Named turns come first, each shown by rows before and after it. Which turns, in which order, take the first row of each pair that follows to the second? Write the first one first, as in the answered first pair.
L (before |-> after):
25; 2; 1; 9; -15; 10; 12; 15; 0; -10; -16; -4 |-> -6; 12; -1; 10; -7; 30; -13; 10; -13; 4; -2; -6
13; -8; 8; -6; 5; 2; 4; 1; 1; -2; -6; -1 |-> 3; 1; 7; 0; 5; 11; -6; 5; 3; 1; -9; 1
23; 3; 15; -19; 0; 16; -5; -11; -16; 8; -13; -7 |-> 27; 5; 15; -16; -3; 17; -5; -6; -10; 5; -22; -6
2; 11; 6; 9; -19; -12; 2; 15; 20; -10; -22; 19 |-> -33; 12; 3; 0; -5; 7; -23; -4; -9; 7; 12; 11
C (before |-> after):
-13; 3; 1; 8; 3; -4; -2; -2; -1; -2; 0; 3 |-> -11; 3; 2; 9; 2; -4; -2; -4; -3; -3; -2; 4
4; -12; 10; -13; 8; 17; -10; 9; 5; 23; -8; -13 |-> -9; -6; 3; -10; 8; 19; -11; 14; 4; 21; 7; -14
4; 6; -2; -5; -3; 2; 23; 15; 12; -5; 13; -7 |-> 6; 9; -2; -5; -4; 1; 25; 13; 11; -9; 13; -4
Q (before |-> after):
10; 17; 8; -2; -3; 14; 17; -5; -3; -4; 0; 22 |-> 19; -3; 16; -8; 2; 10; 19; -12; -3; 6; -3; 15
-2; 3; 13; -9; -2; 26; -14; -5; -8; 20; 10; -3 |-> -6; 11; 9; -7; -4; 28; -13; -2; -8; 16; 14; -1
21; 0; -5; 7; -8; -16; 13; 5; 12; -16; -13; 2 |-> 22; -8; -5; 0; -4; -19; 18; 8; 10; -12; 0; -4
1; 8; 4; 1; -5; 16; -8; 2; 9; 15; -1; -4 |-> 3; 3; 5; -4; -2; 14; -5; 2; 9; 17; 4; -9
S (before |-> after):
-13; 1; -4; 10; -11; -6; -7; -5; -5; 11; -5; 9 |-> -10; 6; -4; 12; -14; -4; -7; -3; -2; 10; -9; 11
5; 2; -10; 11; -6; 0; -4; 2; 5; 1; -8; 8 |-> 0; 8; -13; 6; -5; 4; -6; 0; -3; 0; 6; 7
17; -14; 1; -12; -8; -17; 12; -1; 4; 10; -5; -11 |-> 26; 10; 0; -14; -14; -2; 11; 7; 1; 4; -8; -7
P (before |-> after):
20; -12; 4; -17; 7; 4; 13; 1; 1; 2; 13; -14 |-> 20; 0; 2; -20; 5; 17; 5; 1; -4; 4; 9; -12
-34; -16; 9; 37; 0; -10; -4; 13; 18; 14; 4; -1 |-> -34; 10; 9; 33; 0; 19; -20; 12; 3; 17; 0; 1
11; -17; 7; -5; -2; -4; 4; -18; -11; 3; -9; -1 |-> 7; -16; 8; -10; 2; 4; -2; -17; -15; 8; -4; -4
-22; 9; -8; 5; -6; -5; -5; -10; -9; -5; 3; 6 |-> -20; 7; -9; 8; -9; -12; 1; -8; -5; -7; 2; 7
Then:
Each pair is 2 to 3 turns apart.
4; 7; -9; -19; -1; 8; 8; -5; -34; -6; 13; 4 |-> 28; -3; -3; -14; -8; -3; 21; 5; -14; -10; -15; 5 : L then Q
-13; -3; -2; 1; 5; 4; -9; 8; 9; 11; 5; -8 |-> -2; 10; -4; -6; 1; 10; -10; -9; -10; 5; 8; -5 : Q then L then P
7; 1; 6; -8; 2; 18; -19; -13; -26; 3; -15; -1 |-> 14; 14; -4; -6; -4; 3; -3; -14; -30; -16; -2; 6 : P then S
17; -4; 11; -14; -1; 13; -3; 13; 10; 8; -15; -25 |-> 2; 8; 9; -14; 1; 25; -15; 5; -2; 12; -6; -22 : P then L
16; 0; 4; -13; -2; -19; 11; -25; -32; -9; 15; 14 |-> -4; 32; -8; -6; -6; -7; 4; -2; -25; -16; 23; 22 : L then S
20; 1; -2; -9; 1; -9; 28; 17; 24; 11; -8; 6 |-> -22; 20; -9; -9; 9; 16; -2; 16; 6; 22; 15; 5 : C then Q then L
-3; -10; 6; -13; 9; 19; -8; -10; -16; 12; 12; -8 |-> 5; 11; -9; -5; -3; 9; 15; 22; 8; -10; 20; -2 : L then C then Q
-6; -3; 1; -15; 3; 17; -13; 3; -1; 22; 19; -15 |-> 26; -6; 2; -17; -6; 4; 10; 13; 12; 9; 8; -14 : L then S then C
21; -8; -6; -3; 18; -2; 3; -20; -21; 14; 7; -3 |-> 12; 13; -10; 8; 13; 10; 0; 26; 16; 13; -11; -1 : L then Q then L
-15; -19; 1; -5; 14; 17; -19; 19; 12; 26; 1; -22 |-> -8; -27; -6; -12; 14; 0; 0; 12; 6; 17; 27; -26 : L then C
15; -18; 0; -2; -1; -13; 15; -16; -5; -8; -5; 2 |-> -5; 24; -8; 5; -4; 13; -4; -3; -13; -13; -3; 12 : L then S then C
-6; 6; 8; 17; 5; -5; -7; -17; -5; 7; -25; 2 |-> -16; -13; 4; 13; 11; -19; 3; -11; 2; 12; -1; -7 : S then P then P
17; -6; 5; -18; 8; 16; -16; -4; -5; 14; -3; -2 |-> 22; -19; 6; -15; 6; 4; -6; 2; 7; 10; -9; -2 : C then S then L
-5; -16; 6; -10; -4; 1; 0; 1; 14; 22; -7; -17 |-> -22; -8; -7; 1; -8; -17; 7; 2; 13; 7; 11; -7 : Q then C then S
-6; 7; -23; 7; -9; -15; 20; 6; 11; -12; 21; 7 |-> -29; 2; -20; 16; -2; -14; 4; -1; 6; -2; 19; 10 : C then L then S
-25; -8; -10; 6; 13; 0; 1; 11; 1; -6; 28; 0 |-> 5; 11; -10; 2; 3; -2; 10; -11; -19; -24; 18; 11 : P then C then L
